One turn moves each row of this set onto another row. After a few examples, where does it send each row asked below?
Dus: [ -5  12  -5  -1  13 -14  -4 -28   9 -14  11  14   0   7  14   4  -4   2
  -5  -8  -6  -5  -2 -18   2  -7  19 -26  11 -10  -7  19]
dava: [ 13  16  -7  -8  -9 -12  -6 -14  -6 -10  -3   5  -8  20   7   3  -8  12
   4 -27  -3  -7  -7 -23   6  -4  14  -2   8  -7  18   5]
pere: [  8 -22   2 -13 -21   0   2  -8  -3  17  15  16  -3  28   3   1 -15  11
   1   7 -23   4  -3   6 -15   2  -4   2  -1  -6   8 -17]
Durod: [-29 -31 -14  12   4   9  -7  13  -7  18   1 -11  -6   9   0  -9   3 -14
  13   1   8   7   8 -11 -12  -7   2 -15  17   1  14 -12]
deti: [-19 -10  27 -29  18  -2   0 -18   0  -5   8 -19   6  -4  -2  -6  11   6
  11   4   3   1   9  -4   6  -7  -8  -7  13  -4 -25   1]
Lun: [-20 -16 -10  11  -6   1  -1  12 -28   0   6 -15  11  16  -6   8   4  -4
  22   9 -16   4   3 -28   3  -8   8 -29  11   7  -7   9]
nimiv: [ -5 -24  -7  -6  18  11  24  17 -10  -5   8  -5   9 -12 -13 -11   4  10
   2   1 -14   1  13  20  15  -6  -4  -5  15   4 -22  -6]
vug: [  3  16 -12   2 -10 -10  20   2 -18   6  17  12   6  16   9   3  20 -14
  13  10 -17  -3   9  -3 -11  15  -4  19  -1   3   5 -18]
bizor: [-19  18  16  13   5   7  -5   0   1  -6  13 -28  11 -12  -3   1  11   0
  -3   3 -18  -8  -2  -2   2 -14  -3 -21   3 -16  -4 -24]
mas: [ 18   1  -2 -13 -11   1   4   1 -24   0  -1  -5   1  20  10  -4   1  15
  12 -24  -8  -6   6 -17 -11   0   3  12  13  12  28  -4]
taga: [ 17   3  22 -13 -13  -5  13  -5  -5  10  -3  18  29   6  -1  13   4  10
   0   2   9  -8  20   3  -1  -5   5   5  -3  23  -6  10]
mezop: [ 13  -6  27   2  -8   6  -4  -5   3  22   3  23  -3   2 -16 -21  -8  12
   5  -5  -4 -17 -10  -7  -7   6 -11   5   5  -5   1   9]
zoru: [  2 -26   7 -30 -21 -11   3 -14  -9   4  12  23  -6   4   5   6  -3 -10
  -2  10 -12  -1  -2  -4 -16  -9  13  -6   2 -25   3 -10]
lolal: [ 16  25  -2   2  12   4  13  -1  12   4   3  22   1  17   8  -4  17  -6
   8  17 -18  -6  10 -10  -8  10  -2   5   4  -7   2 -16]
gosum: [-23 -28 -14  11   6  11 -10  15  -8  14  -5 -14  -8  11   4 -13  -4 -16
  17   3   8   8  12  -5 -11   0   3 -13  12  -4  13 -10]
tidis: [  9  20   4   6  20   4  14  -9  28 -10  -5   6   7   8   4  -5   5   7
  -7   8   5  -9  23  -7  -2  -5  13 -25   9  -3   1 -10]
nasiz: [  5   0   7  10 -30 -10   8   9   6  -5   8   5   9 -16   1  -6   8  -6
  -9 -17  14 -21   1   5 -28   8   1  13   3 -12   7 -10]
Tum: [-19 -13  -8   9  -5   6  -4  14 -28  -2   2 -11  15  11   0   8  -2  -8
  27   9 -20   8   7 -22   5  -3  11 -26   5   7  -4  11]
Kegu: [-31 -13   2  10  19  21   2 -24   5   6  13   2  10   1   6   3   1 -15
 -14  13  -4  -8   5  -5 -18  -6   6 -16  26  -5  -4   5]
fera: [ -1  -5 -18  17  -1  -2  18   7  -2 -13   2 -27  20   2  -3   6  -5  -1
  22  -6 -13  -2   8  -1  11  11 -20 -20  15  -2 -17   2]
kigig: [  0  10  38   1   7   1   1   4   3   2   5  12  24 -12  -8   6  21   9
 -12   3   0  -3  19   5  -8  -5  14 -21  -3   5  -3   0]
mesol: [  3  -3 -19  17   2  -1  17   9  -3 -12   8 -31  18   4  -6   3  -1   4
  17   1 -13  -4   2  -4  11   0 -19 -20  20   0 -19   0]
vosus: [-33   4   4  11  10   2  -1 -11   3 -27   3 -10  -1  -7  -5 -12  -1   1
  -5  -6  16   3  -9   0  -2  -8  16   9  13  16 -13  -3]
Zub: [ 13  -2   6  -3 -10  -3   8 -10 -20   2  -9   8   5   9  -3 -22 -10  13
   7  16  13   6 -10  -5 -37   5   2   4  -5  -2  12  -5]
Tuzir: [  2 -11  -6   6 -30   1  10  17   4  -1  15  11  -2   7  -9 -10   3   8
   0 -17  -8 -30   0  -3  -7  12  11  24   4 -12   1  -5]
Liko: [ -4  16 -22 -20 -14 -18  22 -16  -8   4  -4  11  11   2  -9   8  12 -11
  15  -3  -2 -27  15  -6   1  -2  -2   1   6 -20   4   4]
dafub: [ 15 -14  -1 -15 -26  -7  17  -4  -1  17   9   8  21   9   3  22  -2  -4
  12  -1   3 -14  13   0  13  -8   2  22  12  12  -1   0]
deve: [  5  10   3  -6 -20  -2  10  -1  14   8  -5  23  -5   0 -27  -1  -7  -5
   8   3  -6 -23   2   1  22 -16   3   6  -3  -4  -1 -12]
telon: [-32 -23  -9   8   9  -1   0   7 -14  17   9  -2   3  -2 -10 -11  -5  10
  -5 -24  10  10   5  22   6  -1  -2  -6   8  11  -2  -1]
puzi: [ -5 -29  -4  -4  14  10  25  18 -10 -10  -2  -4   6 -12 -13  -6  -1   2
   6   2 -16   0  15  22  16   0   0  -5  13   3 -19 -10]
zer: [-21  -2   5   0   0  10   6 -13 -13  -9  -4 -26  14  16  -9   3   0  11
 -11   2  13 -21  21 -14  -3 -16  20 -31   0  -3  -1   2]
nevo: [ -3  -6  24  -3  -7 -22  -9  -8  10  -6   8 -13   9 -15  -2   3  16  -4
  -5 -10  27   1   5   5 -24  -2  -1 -13  -2 -11  -3  -2]
bidiz: [ -5 -14   6 -15   1 -13  -9 -10   4 -25   8   4 -11 -17   8   0   8 -15
   0   7   3   2  -7 -13 -17 -21  26 -10   6 -15  -3  -3]
Zogiz: [-27 -24  -4  11   8  -1  -6   7 -19  16   5  -2   1  -2  -6  -7 -10   5
  -3 -24   3   7   6  26  11   7  -1  -6   7   6  -1   5]
pafeg: [  5  14 -13  -9  -9  -6  11 -12 -29   2  -5   9  25 -13   9   9   1  -5
   9   4 -11  -1  -7  -6 -26 -13   6   5  12  -7  25   1]

Tuzir moves to pere
kigig moves to nevo
Now find these:
nimiv moves to telon
mezop moves to Zub
vosus moves to Kegu
Zogiz moves to gosum
dava moves to lolal

One turn moves each row of this set onto another row. After a few examples, where does it send each row asked below?
B: [ -8  -5 -16  11  -5  32  -3   4  -2 -19  -8   7  35   0  36 -28]
Z: [-6  0 -6 29 -2 -6  3 29 -3 24  4 27 10 15 16  2]
K: [ 10 -17  -8   7 -11  38 -19  10  -2  -6  -7  -7  23  10  33 -12]
R: [ -1 -18 -14  14 -23  30  12  23  -3 -20  -2   6  -1   1  35 -29]
N: [ -4 -19  -9  25 -18 -19  24  24   2  14  -3  13  13  19  21 -13]
M: [  0 -17  -6  28  -5  -7   9   8 -24  -2   6  26  36  -1  30  -2]
V: [ -3  -7  -9  20 -19   8   8  41   8   8 -11   9 -10  18  30 -25]
T: [ -8   8 -16  31   2  -9   3  20  15  25  -7  21  18  11  23  -6]
W: [ -4  -9 -18  27  -2  -8  12  -4  -4   0  -3  19  46  -4  32 -11]
S: [ 13 -15 -12  28  -2  -8  -4   8   5  24  -1   9  20  12  24  13]
A: [ -9   3  -1  10  -7  33 -11  38  -3   7  -3  13   4  19  19 -17]
Q: [-11  13 -13  15  -1  31 -11  28  16   7 -12  10   8  13  25 -23]
F: [ 17 -27 -12  20  -7   5  -4  -5 -10  -3  -1   3  38   3  36   1]
J: [ -4 -13  -3  11 -11  32  -6  16 -24 -20   0  13  31   3  33 -24]
E: [-10  10  -3  23  -3  18  -4  22  20   9  -7  -1  -7  22  25 -18]
L: [ -4 -18  -7  29  -4  -3  15 -13  -6 -16   4   4  35   5  37 -13]
G: [ -3 -30 -15  17 -20   1  28   8  -6 -16   6  11  24   3  26 -16]
C: [ -5  -1  -4  37   1 -19  13   8  13  16  -1  11  11  18  27  -3]
P: [  8  -4  -9  16  -4  22 -18  25  16  22  -8   0   4  22  23  -1]
Y: [ -9  -7  -4  14  -8  35  -2   4   2 -23  -4  -7  15  10  37 -29]

M moves to Z
C moves to E
K moves to F
Now find these:
Q moves to B
R moves to G

